In the data rows, 128 means zero.
Here is a table of points, one per row:
[157  87 143 163  94 138  85 170 120 135 133 121 167 179 162 109 155 111
  99 164 150 139 156  88 155  41 150 165 117 163 183 160 158 143 127 125
 150  77  89  96 102 117 148 111 117 125 188 151 122 161 124]
[110 164 161  87 138 145 164 153 176  81  42 134 112 109 157  73 117  88
 214 112 140 150 124 153 104  90 109 132  43 145  94 137 100  96 146 226
 141 120 158 103 130 121 106 180 103 138 124 155 143 164  93]
[130 114 174 203 149 150 104 108 151 147  78 124 155 156 213 120 150 101
 134 170  97  40 145  89  95 156  36 170 126 140  89 110 133 152 200 161
 162 115 106 134 143 110 118 148 103 107  91  75  83 126 134]
[134 166  88  92 187  71  67 120 177  99 158 128 107 132 118 155  88 122
 136 123 118 163 160 117 138 150 165  80 105  86  63 126 115 141 121  66
 112  80 160 132 165 132 149 114 124 128 111 152 137 139 149]
[167 139  98 105  92 144 143  69 151 168 154 174 136 178 156 116 111 113
 141 139 129 140 174  78 148 174 163  83 188 169 182  99  99 169 140 126
  81 158  99 166 149 141  78  87 120 125 187 161  73 145 131]
[151 114 135 140 134 137 134 151 142 133 118 168 164  80 183 145 139 113
 158 109 108 154 103 140 123 139 103 118 172  65  75 152 165 120  88 125
  56 166 117 157 104 114 141 159 177 115 167 184 139  56 115]
[154 129 121 125  93 161 151 131 132 115  83 154 134 120  92 157 102 139
 122 163 124 174  81 130 186  94 162 177 112 100 129  81 130 144 108 124
 119 113 190  67 150 130 147 100 121 118 122 128 112  95 152]
[133 133 134  50 128  38  96  81 155 132 162 112 134 105 118 201 178 112
 114 133 103 108  84 124 112 168 173 160  90 140 101 129  84 164 111 108
  93 154 127 103 116 177 153 115 117 128 180 106  95 110 142]
[140 143 192 132 136  94 136 119 138 169 126 153 121 104 100 139  57 114
  81 135 129 155 136  77  93  78 158 126 140 155 112 159 153  87 173 145
 191 139 159  70 112  87  90 151 125 160 103 120 117 185 146]
[ 90 115 132 116 131 141  66 153 114 144  79 187 120 124 100 141 173 144
  96 104  85 125 179 166 226 154 156 109 154 143 182 158 172 175 190 109
 159 113 117 174  83 103 122 126  82  93 139  90 158  94 122]
[ 79 143 114 142 137 127 103 171 182  92 124 199 108 138 144  63 154 166
 138  79 154 139  99 112  81 104 123 128 141 113 108 142 113  71  95 153
 144 116 113 118 168  93 118 154 109 121 104  98  75 118 119]
[127  15 122  89  93 113 110 100 114  83 142 104 159  72 173  83 127  76
 102 164  78 173 150 108 161 139 105  74  98 132 142 124 127  90 137 191
 153 177 107  92  97 125 129 171 121 105 164 129 113 128 102]
[188 130 142 173 133 180 140 144  97 127 134 102 125 126  68 104 138 117
 109  68 157 129 146 127 101 155  97 129 106  78 127 111 141  94 133 108
 108  72  74 138 137 137  35 118 147 112  91 104 111 113 181]
[134 134  86 159 103  62 106 119 146 101 124 148 107  88 139 108  60 161
 177 135 160  83 125 112 147  89 113 122  87 128 128  66 135 118  96 161
  47 168 136 138  94 150 109 162 144 178  78  69 218 137 153]
[159 132 152 141  85  83 114 133 134 138  84 107 191 119 174 104 176 171
 134  99 121 138 158 106  75 121 180 150 111 178  88  58 100 116 179 131
 114 141  74  89 162 183 149 181 153 181 142  85 140 156 115]
[117 154 106 140 154 126 144  63 103 114 129 107  92 129  91 154 131  87
 149 143 117 162 111 179 174 184 121 158 198 160 196 134 155 109 127  36
 150 127 104 143  64 132 117  20 139 183 145 104 111 101  75]
[165 121 128  82 109  86 103 164 172 100 148  95 132 165 149 214 103 144
 134 165 150 131  92 197 181 164 143 112  94 146  81 146  86 160 183 170
 106 110  52 142 124  77 159  71 127 176  89 137 188 135 102]
[130 104 106  96 123  92 202  84 155 147  54 135 123 144  97 187 172 116
 125 149 154 153 179  92 125 136  78 107 136 136 127  65 157 111 100 186
 168  59 122 131 173 135 127 185  88 119 178 151 127 122  68]
[161 102 124 175 179 126 132 136 149 146 132 116  67 195 149  96 120  97
  99 125  96 178 109  81  63 134 136 187 141  84 172 139 129 122 106 164
 180 149 145 155 120 125 136 176  83  92  75 159 172 148 158]
[135 151 116 193 112 113 131 122 104 147 103 146  61  94 119  77 107 156
 110 162 144 123 140 152 149 143 118 143 105 132  91 136 120 122  73  86
 140 167 126 138 166  56 155 100 198  81 148 153 139  87 157]
[133 117 116  94 156 117 195 114 123 100 127 138 131 136 125 135  94 154
  99 100  89  93 114 139 169  64 169 134 181 147 164 104  97 153 163  91
  92  91  96  82 134 138 114 164 179 125 150 178 130 118  92]
[175 139 138 124 183  95 124 160 108 172 202 156 169 156 121 124 121 117
 149 112 158 134 102 135 154  65 112  81 125 109 163 100 129  87 150 132
 122 146 144 126 179 128 119  81 127 106 108 146 172 132  97]
[ 84 133 102 168 192 104 176 164 129 115 125 100 153 161 121 140 169  91
 129 141 156  71 144 156 154 152  98  81 142 151 158 164 106 112 121 131
  92 148 133 153 158 140 106 113 137 156 120  95 101 112 203]
[104  99  98 143 125 155 118 119  89 148  46  76 109 158 156 140 136 166
 128 146 149 116 140 140 162 122 154 106 127 107  94 126 103 115 152 205
 172 165 188 151  76 203 143  71 132  73 175 129 122 142 132]
[131 141 118 126 163 151 127 120 158 164 118 106 164 105  63 100 117 152
 143 139 144 122  90 175  41 106 187 105 145 117 130  90 150 168 154 108
 125 139 123 167 121  99 127 115 139 139 179 104 111 163 127]
[164 128  90 153 163 146 156 130 110  85 121 180  36  76 122 151 138 171
 198 160 157 168 172 153  86 136 151  82 123 138 154 165 118 122 132 131
 100 133 138 152 107 138 100 159 158 101  74  93  56 150 103]
[ 83 154 118 157 163 146 130  88 116 129 171 132 131 145 142  96 161 149
 156  51  99 155 123  80 156 156 178 150 107 152 138 142 154 177  63 115
 143  93  98 137 122 103 195 100 113 164 140  83  94  83 116]
[167 100 167 138 138 126 129 143 152  91 148  69 161 143  99 140 123 138
 140  64 134 118 149 133 170 103 137 164 182 123 113 154 108 130  65 113
  96 153 181  84 157 102 129 118 104 106 142 114 169 163 120]
[131 126 162 167  35 127  99  85 119 115 111 106 119  92 120 162 103 115
  97 109 173 131  90 164 118 119 118 151 143 166 207 110 138 144 110 108
 161 168 110 133 118 181 117 120 147  49  63 185 134 108 119]
[138  83 114  62 148 132 128 148 131 140 129 158 143 223 174 156  66 129
 134 130 116 127 119 116  45 165 108 110  87 135 154 168 177 128 139 128
 160 161 151  56 110 133 101 150  51 126 126 136 120 120  94]
[108 142 126 103  82 152 119  98 156 118 184 170 184 165 100 137 131 124
 169 131 122 127 124 132 128 185 172 129 125 127 146 113  83  90 124 154
  97  90 130  91  43 119 163 173 190 108 151 139 158 126 146]
[ 71 103 130 169 117 125 137  70  52 139 151 129 130 102 160 105 156 128
 159 116 151  98 125 157  89 157 139 122 158  74  93  89 140  80 109 133
  90 109 141 114 148 158 144 154  75 137 109 179  94 164 129]
[101 135 134 159  86 132 188 114 149 163 112  93 118 128 113 122 160 152
  98 138  99  83 136 172 146 138 123 121  99  43 179 211 125 121 149  88
  93 153  89 121 115 161 144 135 115 142 118 108 142 159 109]
[ 92 134  92 110 113 159  84 101 109  83 151  99 158 126  63 133 119 111
 127 132 154 127 159 110  65  54  68 150  91 140  84 161 142 137 154  94
 112 181 127 108 147 152 192 110 104 143  90 168 108 108 157]
[107 139 160 119  93  86 150 109  90  67 148 150  71 107 104 109 106 106
  98 165 217 109 135 128 111 104 136 122 151 126  91 175 185 174 116 140
 130 171 143 105 114  92 137  98 176 175 139 128 186 114 134]
[145  93 168 100 146 166 146 107 108 121 148 107  82  85 123 155 181 121
 147 105 118  73 146 146 102 107 132 147 124 106 119  45 108 136 132  87
 141 103 202 120 150 115 178  73 154 140 138 148  79 150 206]
[191 193 125  91 151 186  91 172 118 158 145 108 118 116 137 120 141 118
 108 164  84 110 149 111 104  99 116 110 154 143  89 125 163 114  48 154
 202 104 113 105 143 169 150 183  87 187  83 105 101 139  78]
[ 73 190 133 152 125 136 127 162 104 112 120  64 132 122 158 140 159 173
  73 103 108 169 127 153 159  97  72  85 125 145 150 134 129 177 148 109
 137 124 114 135 102  49  70 125 140  66 188  87 131 149 136]
[110 156 137  98 110 120 152 171 114 167 146 112 185 113 157  99 129 159
 127 156  78  76  77  58 150 153 133 121 124 130  84 105 107 159  98  63
 158  81 114 182 103 110 109  97  86  91  91 128 153  93 120]
[ 92 112 128 118 125 146 138 135 114 118 145 217 162 128 128 145  52 110
 115 155  73 189 133 176 115 163 124 149  92 132 103  77 129  73  70 119
 143 135 140 156 180 158 135 154 178 141 112 102 152 126 138]
[ 66 122 144 139 144 134 135 255 116 141 107  66  97 138  84 103 129 108
 117  82 120  87 123 114 167 206 122 115 138 166 168 147 127 151 153 150
  89 125 149 212 151 118 158 126 179 172 131 136  89 103 151]
[109  93 148 120 102 197 137  91 144 152 171 129 112  98  74 122 118 126
 125 132 134 147  35 120 147  90  62 124 138 164 105 201  67 153 139  75
  79 114 140 178 136 148  91  82 138 122 136 145 200 112 130]
[166 180  81  89 134 135  88 146  83 186 172 122 127 126 155 124 136 140
  94 133 157 115 141 111 125 149 106 213 160  71 147 163 146 100 182 177
 194  95 165 152 132 142  96 173  98 148 114 154 126 145 128]
There is one direction along which these points spread out most. Take the direction at right angles to it along which they spread out most. Go by this last direction. Where along it does each point below lie, from 0 to 99? 50 is the average, and the first point above lies past it. One standard deviation of the points above along it is 16.
[110 164 161  87 138 145 164 153 176  81  42 134 112 109 157  73 117  88
 214 112 140 150 124 153 104  90 109 132  43 145  94 137 100  96 146 226
 141 120 158 103 130 121 106 180 103 138 124 155 143 164  93] 37
[ 66 122 144 139 144 134 135 255 116 141 107  66  97 138  84 103 129 108
 117  82 120  87 123 114 167 206 122 115 138 166 168 147 127 151 153 150
  89 125 149 212 151 118 158 126 179 172 131 136  89 103 151] 72
[133 133 134  50 128  38  96  81 155 132 162 112 134 105 118 201 178 112
 114 133 103 108  84 124 112 168 173 160  90 140 101 129  84 164 111 108
  93 154 127 103 116 177 153 115 117 128 180 106  95 110 142] 34
[131 141 118 126 163 151 127 120 158 164 118 106 164 105  63 100 117 152
 143 139 144 122  90 175  41 106 187 105 145 117 130  90 150 168 154 108
 125 139 123 167 121  99 127 115 139 139 179 104 111 163 127] 46
[154 129 121 125  93 161 151 131 132 115  83 154 134 120  92 157 102 139
 122 163 124 174  81 130 186  94 162 177 112 100 129  81 130 144 108 124
 119 113 190  67 150 130 147 100 121 118 122 128 112  95 152] 34
[ 73 190 133 152 125 136 127 162 104 112 120  64 132 122 158 140 159 173
  73 103 108 169 127 153 159  97  72  85 125 145 150 134 129 177 148 109
 137 124 114 135 102  49  70 125 140  66 188  87 131 149 136] 76
[145  93 168 100 146 166 146 107 108 121 148 107  82  85 123 155 181 121
 147 105 118  73 146 146 102 107 132 147 124 106 119  45 108 136 132  87
 141 103 202 120 150 115 178  73 154 140 138 148  79 150 206] 41
[109  93 148 120 102 197 137  91 144 152 171 129 112  98  74 122 118 126
 125 132 134 147  35 120 147  90  62 124 138 164 105 201  67 153 139  75
  79 114 140 178 136 148  91  82 138 122 136 145 200 112 130] 38
[108 142 126 103  82 152 119  98 156 118 184 170 184 165 100 137 131 124
 169 131 122 127 124 132 128 185 172 129 125 127 146 113  83  90 124 154
  97  90 130  91  43 119 163 173 190 108 151 139 158 126 146] 34
[ 92 134  92 110 113 159  84 101 109  83 151  99 158 126  63 133 119 111
 127 132 154 127 159 110  65  54  68 150  91 140  84 161 142 137 154  94
 112 181 127 108 147 152 192 110 104 143  90 168 108 108 157] 33
[151 114 135 140 134 137 134 151 142 133 118 168 164  80 183 145 139 113
 158 109 108 154 103 140 123 139 103 118 172  65  75 152 165 120  88 125
  56 166 117 157 104 114 141 159 177 115 167 184 139  56 115] 36
